Here are some rows, each followed by its group. Groups can overlap.
[ 0.94  0.76 -1.37  1.64  0.01 -1.91  0.38 -1.40  0.46 -0.39 -0.76 -1.34  0.44 -0.68  1.08  1.35 -0.21  0.73 -0.74 -1.87  1.02  0.26 -0.96 -0.95 -1.41] 1
[-0.42 -0.47  1.08 -0.59  0.38  0.74  0.11  0.61  0.40 -0.11 -0.02  0.27 -0.99  0.26 -0.57 -1.63  0.06 -1.33  0.15  1.14 -0.76  0.38  0.07 -0.91  1.35] 2
[ 0.80 -0.04 -0.40  1.40  0.24 -1.70  0.67 -0.80  0.42 -0.06 -0.71 -0.95  0.95 -1.70  0.76  1.23  0.21  0.49 -0.21 -1.70  0.56  0.80 -0.49 -0.17 -1.06] 1
[-0.12 -1.18  1.23 -0.97  0.35  0.44  0.30  0.36  0.23 -1.21 -0.77  0.59 -1.99 -0.01 -0.84 -0.52  0.54 -1.56  0.60  0.20 -0.76  0.24 -0.07 -0.56  1.05] 2
[ 0.45 -0.18  0.21  0.01  0.23 -0.03 -0.32  1.13  0.34 -2.07  2.15  0.41 -0.48  0.38 -0.42  0.84  0.23  0.41 -0.03 -0.11  0.37 -1.06  0.42 -0.41 -0.52] 3
[-0.02 -1.02  2.32 -1.13  1.06  0.67  0.20  0.86  0.50 -0.06 -0.47  0.36 -1.60  0.44 -0.62 -0.88  0.66 -1.24 -0.62  0.19 -0.64  0.85 -0.16 -0.12  1.22] 2
[ 0.25  0.61 -0.92  1.20 -0.50 -1.08  0.59 -1.89  0.01  1.23 -0.36 -1.24  0.46 -1.11  0.25  1.23 -0.48  1.22 -0.06 -0.97  1.31  0.60 -0.03 -0.08 -1.38] 1
[ 0.83  1.37  0.61  0.52  0.24 -0.59 -0.42 -0.60 -0.29  0.66  0.85 -0.02  1.64  0.02 -0.79  1.44  0.47 -0.56  2.22  1.28 -2.47 -1.18  0.51 -1.19 -0.31] 4
[ 0.46  0.12  0.35  0.39  0.01 -0.51  0.15 -0.63 -0.10 -0.18  1.41  0.38  1.96 -0.29 -0.28  1.67 -0.44 -0.43  2.32  0.89 -1.81 -1.48 -0.23 -1.31 -0.91] 4
[ 0.55  0.99  0.93  0.48  0.60 -0.89  0.13 -1.11 -0.43  0.76  1.13  0.41  1.53  0.64 -0.35  1.67  0.83  0.16  2.22  0.97 -1.18 -1.17  0.25 -0.88 -1.39] 4
[-0.56  1.59 -0.99 -1.54  0.28  2.11 -0.18  0.60 -1.66  2.83  0.50  0.58  0.19  2.16 -0.23 -1.50  0.03  0.98 -1.66  1.63  1.88  0.36  2.27  2.33  0.33] 5
[-0.66  1.23  0.57 -0.51 -0.23 -0.28 -0.65  0.49  0.78 -0.28  1.17  0.85 -0.61  0.42 -0.80  0.73  0.10  0.57  0.58  0.24 -0.33 -0.96 -0.67 -0.15 -0.01] 3
[-0.30 -1.07  0.53 -0.63  0.18  0.63 -0.43  1.05  0.85 -0.44 -0.58  1.14 -1.23  0.17 -0.48 -0.14  0.10 -1.20 -0.26  0.55 -0.04  0.46  0.19  0.07  1.38] 2
[ 0.60 -0.30 -1.05  0.54  0.14 -2.24  0.31 -1.65  0.61  0.09 -1.52 -0.40 -0.14 -1.04 -0.32  1.27 -0.23  0.41 -0.85 -2.30  1.66  1.42 -1.29 -0.90 -1.27] 1
[-0.66 -0.31  0.36 -0.71 -0.48  1.21 -0.13 -0.19  0.29  0.43 -0.69 -0.67 -1.51 -0.09 -0.83 -0.90  0.22 -0.75  0.06  1.00 -0.48  0.12  0.03 -0.42  1.12] 2
[ 1.02 -0.03 -0.83  1.74 -0.24 -1.29  0.30 -1.03  0.29 -0.07 -0.99 -0.98  0.52 -0.73  0.35  0.59 -0.47  0.46 -0.57 -2.09  0.10  1.14 -0.97 -0.70 -0.96] 1
[ 0.22  1.32  1.02  0.85 -0.41 -0.54 -0.11 -1.52  0.40  1.29  0.82 -0.28  1.74 -0.40 -0.56  1.12  0.79  0.36  1.73  0.82 -0.48 -1.18  0.71 -1.02 -1.10] 4
[ 0.54  0.15 -0.69  1.50 -0.35 -1.31  0.16 -0.82  0.30  0.02 -1.11 -1.07  0.64 -1.39  1.22  1.01 -0.01  1.30 -0.54 -1.49  0.63  0.87  0.28 -0.32 -1.17] 1
[ 0.13  0.43 -0.86 -1.13  0.93  0.79  0.08 -0.36 -0.99  1.29 -1.05 -0.08  0.41  1.60 -0.15 -1.12  0.48  0.57 -1.19  0.38  0.85  0.17  0.36  1.63  0.15] 5
[-1.07  0.56  0.03  0.19 -0.24  0.09 -0.70 -0.47  0.81  0.87  1.00  0.19 -1.22  0.68 -0.98  0.80 -0.36  1.41  0.42 -0.09  1.06 -1.91  0.02 -0.59 -0.32] 3
[-0.56 -1.40  1.51 -0.57  0.15  0.72 -0.34  1.41  0.30 -1.18 -0.60  0.32 -1.62 -0.20  0.15 -1.19 -0.07 -1.26 -0.74  0.09 -1.05  0.57  0.18 -0.03  1.17] 2
[ 0.20  0.07  0.10  1.02 -1.00  0.02 -0.66 -0.95 -0.34  0.72  1.47 -0.50  2.82  0.10 -0.61  1.52 -0.88 -0.18  2.30  2.06 -1.41 -2.26  1.07 -0.76 -0.83] 4
[ 0.62  0.62 -1.11  1.90 -0.22 -0.60  0.64 -1.67 -0.33  0.73 -0.06 -1.51  0.25 -1.37  0.82  1.20 -0.28  0.98 -0.07 -1.23  0.57 -0.49 -0.12 -0.81 -1.06] 1
[-0.12 -0.59  1.00 -0.52  0.02  0.31 -0.28  0.80  0.72  0.04 -0.11  0.30 -0.42  0.46 -0.41 -0.35 -0.13 -1.20 -0.17  1.15 -0.51  0.91 -0.60  0.04  0.95] 2
[-0.16 -1.13  0.72 -0.34  0.78  0.64 -0.06  0.89 -0.65 -0.63 -0.53  0.52 -0.91  0.41  0.12 -0.91 -0.08 -1.03  0.18  0.31 -0.06  0.10 -0.51  0.32  1.48] 2
[-0.60 -1.51  0.98 -0.87 -0.36  0.85 -0.41  1.25  0.83 -0.86 -0.38  0.98 -0.55  0.73  0.55 -0.39 -0.27 -1.27 -0.16  0.64 -0.27  0.82 -0.17 -0.10  1.37] 2
[ 0.31  0.52  1.30  0.47 -0.25 -0.63 -0.07 -1.45  0.05  0.28  0.84  0.47  1.23 -0.30 -0.63  1.81  0.70 -0.67  1.99  0.68 -1.53 -0.58  0.81 -1.40 -0.89] 4
[ 0.08  0.49  0.90 -0.11  0.36  0.21  0.04  0.85  0.40 -0.42  1.18  0.03 -1.33  1.06 -0.21  0.36  0.93  0.71  0.49 -0.23  0.46 -0.97  0.78 -0.08 -0.21] 3
[ 0.90  0.62  0.09  0.63  0.54 -1.03 -0.41 -0.27 -0.55  0.69  1.71  0.16  2.51  0.25  0.08  0.89 -0.01  0.32  2.00  0.98 -1.89 -1.22 -0.33 -0.81 -1.06] 4
[-0.03  1.76 -1.32 -1.79  0.00  1.94  0.61 -0.91 -2.94  1.85  0.19  0.08  0.54  0.72 -0.33 -1.38  0.81  0.80 -0.80  1.27  0.82 -0.13  1.71  2.09  0.02] 5
[ 0.59  1.20  1.09  0.66 -0.31 -0.18 -0.46 -0.68 -0.05  1.00  0.86 -0.50  2.31  0.46 -0.40  1.16  0.63  0.17  1.18  1.17 -1.95 -1.07  1.02 -0.49 -0.96] 4
[-0.79  0.94 -1.13 -0.37 -0.41  0.44 -0.17 -0.17 -0.37  0.31  1.72  0.43 -0.22  0.87 -0.34  0.52 -0.72  1.33  1.39  0.04  0.24 -2.03 -0.34 -0.33 -0.60] 3
[-0.64 -0.51  1.21 -0.89  0.39  0.53  0.20  0.63  0.70  0.38 -0.55  0.68 -1.46  0.44 -0.51 -0.82  0.34 -1.16 -0.29  0.10 -0.17  1.03 -0.41  0.12  1.09] 2
[ 0.29  0.57 -1.06  0.09 -0.37 -0.38 -0.19  1.44  0.32 -0.96  2.66  0.14 -0.61  1.22 -0.09  0.62 -0.45  1.29  0.15 -0.52  0.09 -1.60  0.05  0.79 -0.62] 3
[-0.42 -0.99  0.45 -0.69 -0.90  1.20 -0.47  0.84  0.55 -1.07 -1.11  0.00 -0.62  0.04  0.49 -0.62 -0.37 -1.28 -0.10  0.86  0.12  0.35  0.91  0.60  1.25] 2
[-0.81 -0.97  0.36 -0.51 -0.11  0.78 -0.88  1.03  0.85  0.37 -0.70  0.71 -0.81  0.50 -0.60 -0.51 -0.37 -1.05 -0.31 -0.12 -0.53  0.32 -0.46  0.06  1.38] 2
[ 0.57  0.42 -2.13 -0.76  0.29  1.12  0.41  1.35 -2.40  1.07 -0.03  1.48  0.60  2.11  0.75 -0.89  0.04  0.58 -1.26  0.98  0.63 -0.04  1.32  2.89  0.38] 5
[-0.71  0.51  1.18 -0.16 -0.13  1.35  0.11  0.54 -0.03 -0.32 -0.55 -0.50 -1.48 -0.40 -0.33 -1.63  0.55 -0.75  0.12  0.52 -1.04  1.27  0.05 -0.21  0.90] 2
[ 0.71 -0.47 -1.15  1.67  0.10 -1.37  0.45 -0.76 -0.23 -0.95 -0.11 -1.07  0.93 -1.83  0.90  0.49 -0.44  1.03 -0.29 -1.72  0.22  0.75 -0.60 -0.55 -1.56] 1
[ 0.12  0.06 -0.31  1.42 -0.27 -1.10  0.86 -1.98  0.71  0.37 -0.99 -1.65  0.34 -1.44  0.84  0.76 -0.08  0.73 -1.15 -1.49  1.46  0.95 -0.46 -0.74 -1.18] 1
[ 0.68 -0.06 -1.51  1.50  0.15 -1.47  0.20 -0.80  0.77 -0.73 -0.89 -1.26  0.30 -1.33  0.49  0.78 -0.68  0.94 -0.42 -1.68  0.13  0.89 -0.58 -0.42 -0.86] 1
[-0.30  0.51 -0.27  0.00 -0.29  0.60 -0.46 -1.06  0.31  0.48  1.03  0.58 -0.32  0.94 -0.76 -0.28 -0.69  0.65  1.30 -0.07  0.00 -2.14 -0.16  0.20 -0.13] 3
[ 0.07  1.91 -1.78 -1.18  0.12  1.63  0.05 -1.14 -2.54  1.01  0.09  0.14  1.29  1.56  0.17 -1.92  0.64  1.09 -0.88  0.38  1.84 -0.50  1.52  1.88 -0.70] 5
[ 0.97  0.87  0.41  0.08  0.72 -0.86  0.13 -0.94 -0.90 -0.17  1.79  0.47  2.57 -0.18 -0.35  1.21  0.51 -0.50  2.65  1.20 -1.92 -1.81 -0.69 -1.11 -1.22] 4
[ 0.51  0.22 -0.59  1.80 -0.23 -1.60  0.67 -1.10  0.23 -0.22 -1.59 -1.75 -0.07 -0.96  1.17  0.73  0.43  0.92  0.08 -1.30  0.32  1.02 -0.61 -0.64 -0.92] 1
[-0.11  0.37  0.49  0.51 -0.10 -0.72 -0.05  0.39  0.97  0.64  1.58 -1.07 -0.64  0.66 -0.98  0.43 -0.31  0.57 -0.39 -0.09  0.22 -1.17 -0.56 -0.34 -0.06] 3
[-0.42 -1.22  0.84 -1.13  0.75  0.39 -0.31  1.83  0.08 -1.23 -0.02  0.89 -0.47 -0.05  0.58 -0.87 -0.36 -1.10 -0.32  0.35 -0.22  0.64 -0.79  0.68  1.20] 2
[-0.38 -1.05  1.54 -0.74  0.25 -0.11  0.32  0.61  0.89 -0.58 -0.50  0.73 -0.78 -0.20 -0.01 -0.63  0.02 -0.98 -0.89  0.55 -0.13  0.90 -0.47  0.45  1.10] 2
[-0.76 -0.09  1.29 -1.03 -0.02  1.03  0.17  0.21  0.68 -0.57 -0.64  0.08 -1.00 -0.68 -0.80 -0.84 -0.30 -1.20  0.54 -0.20 -0.29  0.50 -0.74 -0.33  1.12] 2
[-0.79 -1.27  0.32 -0.89  0.29  0.16 -0.63  0.19  0.55 -0.72 -0.24  0.53  0.21  0.06 -0.59 -0.52 -0.86 -0.99  0.00 -0.37 -0.11  0.51 -1.38 -0.64  0.69] 2
[-0.04  1.00  0.51  1.49 -0.10 -1.34  0.56 -0.62  0.53  0.73 -0.65 -0.75  0.19 -1.53  0.83  0.56  0.70  0.77 -0.24 -0.97  0.72  0.11 -0.01 -0.47 -0.57] 1
[ 0.40 -1.06 -1.39  1.30 -0.32 -1.49  0.59 -1.15  0.51 -0.58 -1.06 -1.53  0.70 -1.38  0.69  0.16 -1.16  0.38 -1.72 -1.72  0.68  0.92 -1.23 -0.77 -0.81] 1
[-0.23 -1.00  0.31 -0.46  0.01  0.56 -0.89  1.39  0.44 -1.08  0.09  1.10  0.06 -0.23  0.03 -0.68 -0.89 -1.41  0.39  0.54 -0.78 -0.01 -0.45  0.75  1.16] 2
[-0.92 -0.84  1.14 -0.78  0.63  0.68  0.40  0.57  0.19  0.20 -0.88  0.63 -1.09  0.37  0.42 -0.90  0.31 -1.13 -0.04  0.40 -0.39  0.21 -0.58  0.05  1.05] 2
[ 0.04  0.10 -0.05  0.29 -0.63 -0.06 -1.00  0.23  0.11 -0.13  1.77  0.32  0.12  0.52 -0.12  0.71 -0.45  0.59  0.74  0.46  0.01 -2.15  0.34  0.14 -0.34] 3
[-0.07 -0.53  1.19 -0.91 -0.73  0.69 -0.30  0.98  0.63 -0.76 -0.38  0.56 -1.19  0.16 -0.81 -0.29 -0.23 -1.77 -0.12  0.33 -0.06  0.83 -0.18 -0.24  1.58] 2
[-0.03 -0.33 -0.98  1.41  0.33 -1.36  0.65 -0.77  0.42 -0.19 -0.78 -1.50 -0.01 -0.93  0.44  0.39 -0.08  0.39 -1.03 -1.42  0.58  0.69 -1.25 -1.40 -0.54] 1
[-0.48 -1.65  0.07 -1.05  0.06  0.87 -0.87  0.91  0.29 -0.50  0.15  1.07 -0.49  0.07 -0.30 -0.40 -0.58 -1.59  0.42  0.17 -0.76 -0.12 -1.05  0.10  1.16] 2
[-0.64 -1.06  0.35 -0.50  0.12  0.74 -0.16  1.04 -0.18 -1.28  0.08  0.87 -0.54 -0.80 -0.53 -1.31 -0.52 -1.00  0.05  0.32 -1.12  0.46 -0.16 -0.48  1.39] 2
[ 0.71  0.58 -1.41  1.39 -0.11 -1.00  0.56 -2.37 -0.14 -0.30 -0.33 -1.74  0.53 -1.10  0.02  1.38 -0.29  1.46 -0.21 -1.52  0.18  0.19 -0.49 -0.95 -1.25] 1
[-0.08 -1.85  0.74 -0.50  0.37  0.93 -0.24  2.34  0.92 -1.66 -0.46  0.85 -0.89  0.02  0.23 -1.22 -0.30 -1.36  0.40  0.30 -1.19  0.28 -0.35  0.21  1.17] 2
[-0.35 -1.16  1.06 -1.14  0.30  0.91 -0.33  0.87  0.73  0.03 -0.30  0.20 -0.70  0.50 -0.34 -0.87 -0.39 -0.91 -0.55  0.26 -0.47  0.52 -0.70  0.12  1.12] 2
[-0.47 -0.28  0.85 -0.80 -0.04  0.68 -0.08  0.63  0.59  0.50 -0.67  0.59 -0.76  0.58 -0.24 -0.81  0.02 -1.02 -0.31  0.47 -0.15  0.11 -0.25  0.74  1.21] 2
[-0.09 -0.26  0.89 -0.61  0.43  0.83 -0.16  0.10  0.34  0.00 -0.37  0.00 -0.42 -0.05 -0.43 -0.71  0.13 -1.37  0.12  0.84 -0.36  0.59 -0.06 -0.80  1.02] 2
[-0.46 -1.52  0.78 -0.75 -0.53  0.97 -0.33  1.08  0.35 -0.86  0.31  0.40 -0.37  0.03 -0.43 -0.40  0.17 -0.85 -0.29  0.96 -0.41  0.41  0.01 -0.17  1.48] 2
[ 1.07  0.19 -0.79  1.87 -0.15 -1.51  0.57 -0.86  0.67 -0.01 -0.71 -1.20  0.98 -1.23  0.69  0.58 -0.25  0.86 -0.25 -1.49  0.85  0.39 -0.18 -0.31 -1.37] 1
[ 0.40  0.00  0.79  0.62  0.32 -1.14  0.26 -0.25 -0.12  0.03  0.75  0.91  1.70 -0.15 -0.27  1.31  0.76 -0.07  2.19  0.84 -2.46 -1.09 -0.45 -0.67 -0.79] 4
[ 0.04  0.49 -0.26 -0.38 -0.06  0.20 -0.24  0.91  0.03  0.01  2.17  0.14 -0.46  0.23 -0.37  0.18 -0.25  0.74  0.81 -0.12  0.03 -1.48  0.37  0.10 -0.20] 3
[ 0.31 -0.52 -1.01  1.01 -0.15 -1.46  0.63 -1.30 -0.13 -0.22 -1.49 -0.94  0.48 -1.54  1.05  0.69 -0.37  0.88 -0.79 -1.76  0.79  1.19 -0.48 -0.52 -1.07] 1
[ 0.30  0.14  0.11  1.87  0.66 -1.24  0.15 -0.25  0.33 -0.03 -0.63 -0.64  0.41 -1.72  0.83  0.11 -0.03  0.54  0.40 -0.90 -0.39  0.48 -0.40 -0.25 -0.89] 1
[ 0.85  0.40  0.31  1.18  0.42 -1.25  0.44 -0.89  0.23  0.39 -0.82 -0.81  0.35 -1.36  1.22  1.12  0.77  0.22 -0.76 -1.73  1.23  1.06  0.17 -0.62 -1.33] 1
[ 0.06  0.78 -0.72  1.49 -0.97 -0.90  0.63 -1.99  0.38  0.68 -1.36 -1.67 -0.30 -1.68  0.21  0.25 -0.25  0.73 -0.55 -1.92  0.43  0.81 -0.05 -1.40 -0.77] 1
[ 0.49 -0.17 -0.14  1.16  0.59 -1.67  0.52 -0.83  0.77  0.46 -1.95 -0.17  0.34 -0.62  1.52  1.43  0.58  0.20  0.08 -1.84  0.94  1.14 -0.88 -0.21 -1.28] 1
[-0.45  0.49 -0.70 -0.61 -0.78  0.20 -0.97  0.80  0.00  0.36  1.77  0.53  0.22  0.62 -1.06  0.26 -0.88  0.64  0.68  0.61  0.31 -2.06  1.22 -0.15  0.11] 3
[-0.48  2.09 -0.85 -1.13  0.45  0.69  0.57 -1.09 -2.06  2.68 -0.05 -0.02  1.38  0.95  0.22 -0.86  0.59  0.75 -1.68  0.91  1.09  0.35  1.76  2.13 -0.30] 5
[-0.32  0.53 -1.23  1.30 -0.28 -0.80  0.44 -1.48  0.56  0.02 -1.44 -1.93  0.50 -1.11  0.71  0.28 -0.40  1.19 -0.59 -1.09  1.51  0.62 -0.15 -0.54 -1.09] 1
[ 0.43  0.35 -0.70  1.20  0.16 -1.52  0.31 -1.74  0.31  0.32 -1.28 -1.40  0.28 -1.31  1.02  1.59  0.28  0.99 -0.88 -1.34  0.97  0.87 -0.16 -0.52 -1.50] 1
[-0.25 -0.91  1.02 -0.58 -0.33  0.70 -0.08  1.39  0.80 -1.22  0.55  1.11 -0.80 -0.20  0.08 -0.68 -0.54 -1.01 -0.05 -0.14 -0.31  1.21 -0.60 -0.02  1.00] 2
[ 0.61  0.51 -1.00  1.26 -0.54 -1.54 -0.19 -0.62  0.00 -1.17  0.26 -0.54  1.17 -2.19  0.20  1.49  0.14  0.74 -0.54 -0.95  0.60  0.83  0.14  0.12 -1.25] 1
[-0.14  1.64 -1.19 -1.11 -0.28  1.53  0.17 -0.54 -2.03  3.37 -0.47 -0.16  0.38  2.17  0.24 -1.48  0.16  1.07 -1.88  0.82  0.87  0.16  1.71  2.45  0.03] 5
[-0.46 -0.42  1.22 -0.59  0.02  1.15 -0.67  1.23  0.98 -0.77  0.01  0.63 -1.17  0.40 -0.76 -0.09  0.26 -1.53 -0.39  0.78  0.01  0.75  0.10 -0.67  1.34] 2
[-0.50  0.55 -0.18 -0.36 -0.79  0.00 -0.44 -0.40  0.00  0.49  1.26  0.12 -1.37  0.57 -1.00  0.55 -0.03  1.06  0.61  0.13  0.12 -0.96  0.23 -0.39 -0.09] 3
[ 0.22 -1.35  0.26 -0.73  0.15  0.71 -0.44  0.83 -0.44 -0.48 -0.22  0.33 -0.26  0.59  0.23 -0.71 -0.19 -1.55  0.31  0.56 -1.18  0.06 -0.27  0.26  0.97] 2
[ 0.06 -0.99  0.92 -0.98 -0.10  0.63  0.24  0.70  0.50 -0.49 -1.12  0.17 -0.46 -0.09 -0.24 -0.71  0.12 -1.07 -0.63  0.74 -0.25  1.02  0.42  0.86  1.56] 2
Which group is second nearest to each row below, going by the distance to the centre of the group?
[-0.09 -0.44 -1.17  1.64 -0.12 -1.20  0.41 -1.23  0.05 -0.49 -1.57 -1.16  0.97 -1.55  1.56  0.90 -0.52  0.75 -0.44 -1.07  1.48  0.83 -0.34 -0.23 -1.26] -> 3
[ 0.48  1.31 -1.46 -1.10 -0.42  1.03  0.17  0.03 -2.17  2.54 -0.37  0.59  0.48  1.91  0.45 -1.08 -0.07  1.04 -0.89  1.10  1.52 -0.33  2.12  2.47 -0.02] -> 3
Which group is second nearest to each row below, going by the average distance to the group's rows?
[-0.08 -0.81 -0.01  0.62 -0.11 -0.81 -0.74  1.55  1.38 -0.07  0.62  0.31 -0.90  1.21 -0.49  0.43  0.07  0.40  0.02 -0.49 -0.18 -1.33 -0.18 -0.34  0.26] -> 2
[ 0.05  0.79  0.30 -0.36  0.08  0.35 -0.29  1.37  0.40 -1.21  2.58  0.88 -0.76  0.09 -0.82  0.32  0.03  0.08  0.46 -0.19  0.01 -1.61 -0.72  0.08  0.09] -> 2
[ 0.31  0.37 -0.13 -0.34 -0.44  0.19 -0.56  0.68 -0.11 -0.62  2.11  0.76 -0.33  1.09 -0.75  1.72 -0.68  0.72  1.51  0.12 -0.38 -1.85  0.56 -0.34 -0.82] -> 4
[-0.12 -0.81  0.66 -0.82 -0.08  0.89 -0.45  0.70  0.88 -0.35 -0.36  0.41 -1.09  0.69 -0.78 -0.52 -0.51 -1.11  0.56  0.42 -0.72 -0.21 -0.48  0.07  1.29] -> 3
[-0.91  0.64 -0.07  0.00  0.05  0.26 -0.95  0.64  0.53  0.21  0.98  0.01 -1.06  0.71 -0.61  0.27 -0.26  1.29  0.26 -0.52  0.00 -1.71 -0.20 -0.64 -0.18] -> 2
[ 0.04  0.90 -1.62  1.59 -0.40 -0.90  0.55 -1.68 -0.41 -0.32 -1.23 -1.72  0.48 -1.29  1.17  0.52 -0.37  1.42 -0.39 -1.14  0.11 -0.28 -0.29 -0.73 -1.26] -> 3
[-0.09 -1.66  0.81 -0.46 -0.09 -0.04  0.27  1.33  0.76 -0.60  0.52  0.85 -0.41  0.15 -0.28 -0.36 -0.55 -1.17 -0.50  0.57  0.12  0.91  0.10  0.66  1.16] -> 3
[ 0.29 -0.96  0.83 -1.15  0.26  0.95  0.04 -0.03 -0.07 -1.11 -0.80  0.20 -0.45  0.52 -0.05 -0.36 -0.09 -1.23  0.05  0.44 -0.12  0.86 -0.22 -0.37  0.99] -> 3
[-0.64  0.65 -0.28 -0.31 -1.12  0.93 -0.96 -0.10  0.26  0.70  1.70  0.05 -0.69  0.72 -1.04  0.33 -1.08  1.33  1.11 -0.46 -0.02 -2.12 -0.07 -0.77 -0.60] -> 4
Which group is second nearest to each row below, going by the distance to the group's nearest row?
[-0.08  0.54 -0.56  0.26  0.39  0.22  0.05  0.20  0.23 -1.39  1.97 -0.38 -0.29  0.24 -0.36 -0.12 -0.32  1.11  0.72 -0.18  0.17 -1.80 -0.14 -0.44 -0.71] -> 4
[-0.12  0.64 -0.54 -0.43 -0.37  0.64 -0.11  0.39 -0.19 -0.96  2.06 -0.07 -0.43  1.16 -1.12  0.23 -0.12  0.70  1.38  0.61 -0.05 -1.91  0.03  0.14 -0.13] -> 4
[-0.48  0.35  1.44 -0.37  0.34  0.61  0.22  1.03  0.33  0.13 -0.86 -0.21 -0.66 -0.36  0.16 -0.85  0.56 -1.01 -0.56  0.77 -0.58  0.31  0.44 -0.39  1.15] -> 3
Which group is nearest to each row below, going by the distance to the centre of the group?
[-0.19 -1.18  0.73 -0.40  0.19  0.13 -0.28  0.59  0.14 -1.57 -0.35  0.66 -0.45 -0.07 -0.26 -0.99 -0.17 -1.51 -0.12  0.45 -0.78  0.80 -0.45 -0.11  1.35] -> 2
[ 0.15  0.10 -2.21  1.25 -0.41 -0.61  0.42 -0.87 -0.27 -0.50 -0.98 -1.23 -0.10 -0.44  1.41  0.52 -0.31  1.67 -1.10 -1.62  1.45  0.54 -0.18  0.24 -0.96] -> 1
[ 0.67 -0.57 -0.21  1.73  0.71 -1.70  0.50  0.19  0.26 -0.37 -0.70 -0.47 -0.05 -0.84  1.14  0.91  0.30  0.42 -0.23 -0.99  0.26  1.07 -0.42 -0.29 -1.17] -> 1
[-0.14  0.79 -0.68 -0.34 -0.83  0.49 -0.76  0.85 -0.59 -0.82  2.61  0.09 -0.82  0.25 -0.56 -0.31 -0.30  0.63  0.55  0.77 -0.58 -2.02  0.02  0.36 -0.04] -> 3
[-0.13  1.44 -1.83 -1.25 -0.58  1.83 -0.13  0.09 -2.58  2.38  0.20  0.71  0.36  2.02 -0.03 -1.47  0.72  1.47 -0.93  0.91  1.31 -1.19  1.74  2.61 -0.12] -> 5
[-0.13  1.51 -1.30 -1.42 -0.30  1.74  0.02  0.07 -1.62  1.81 -0.04  1.12  0.39  1.42  0.45 -1.57  0.80  0.83 -0.98  0.93  1.99 -0.22  1.48  2.33  0.06] -> 5
[ 0.00 -0.01 -1.88  1.34 -0.36 -1.04 -0.13 -1.12 -0.15 -0.03 -0.98 -0.63  0.23 -0.89  1.74  0.93 -0.31  1.25 -0.81 -1.29  1.20  0.62  0.18 -0.61 -1.23] -> 1
[-0.15  0.79 -1.15 -1.60  0.72  1.10 -0.04  0.23 -2.08  1.23  0.53  1.20  1.49  1.03  0.54 -1.72  0.29  0.74 -1.55  1.17  1.48 -0.13  1.26  2.07  0.13] -> 5
[ 0.76  0.11 -1.93  1.62 -0.10 -1.47  0.74 -1.04 -0.32 -1.05 -0.54 -0.73  1.19 -1.28  1.51  1.10 -0.18  0.67 -0.83 -1.49  0.75  0.37 -0.69 -0.05 -1.59] -> 1
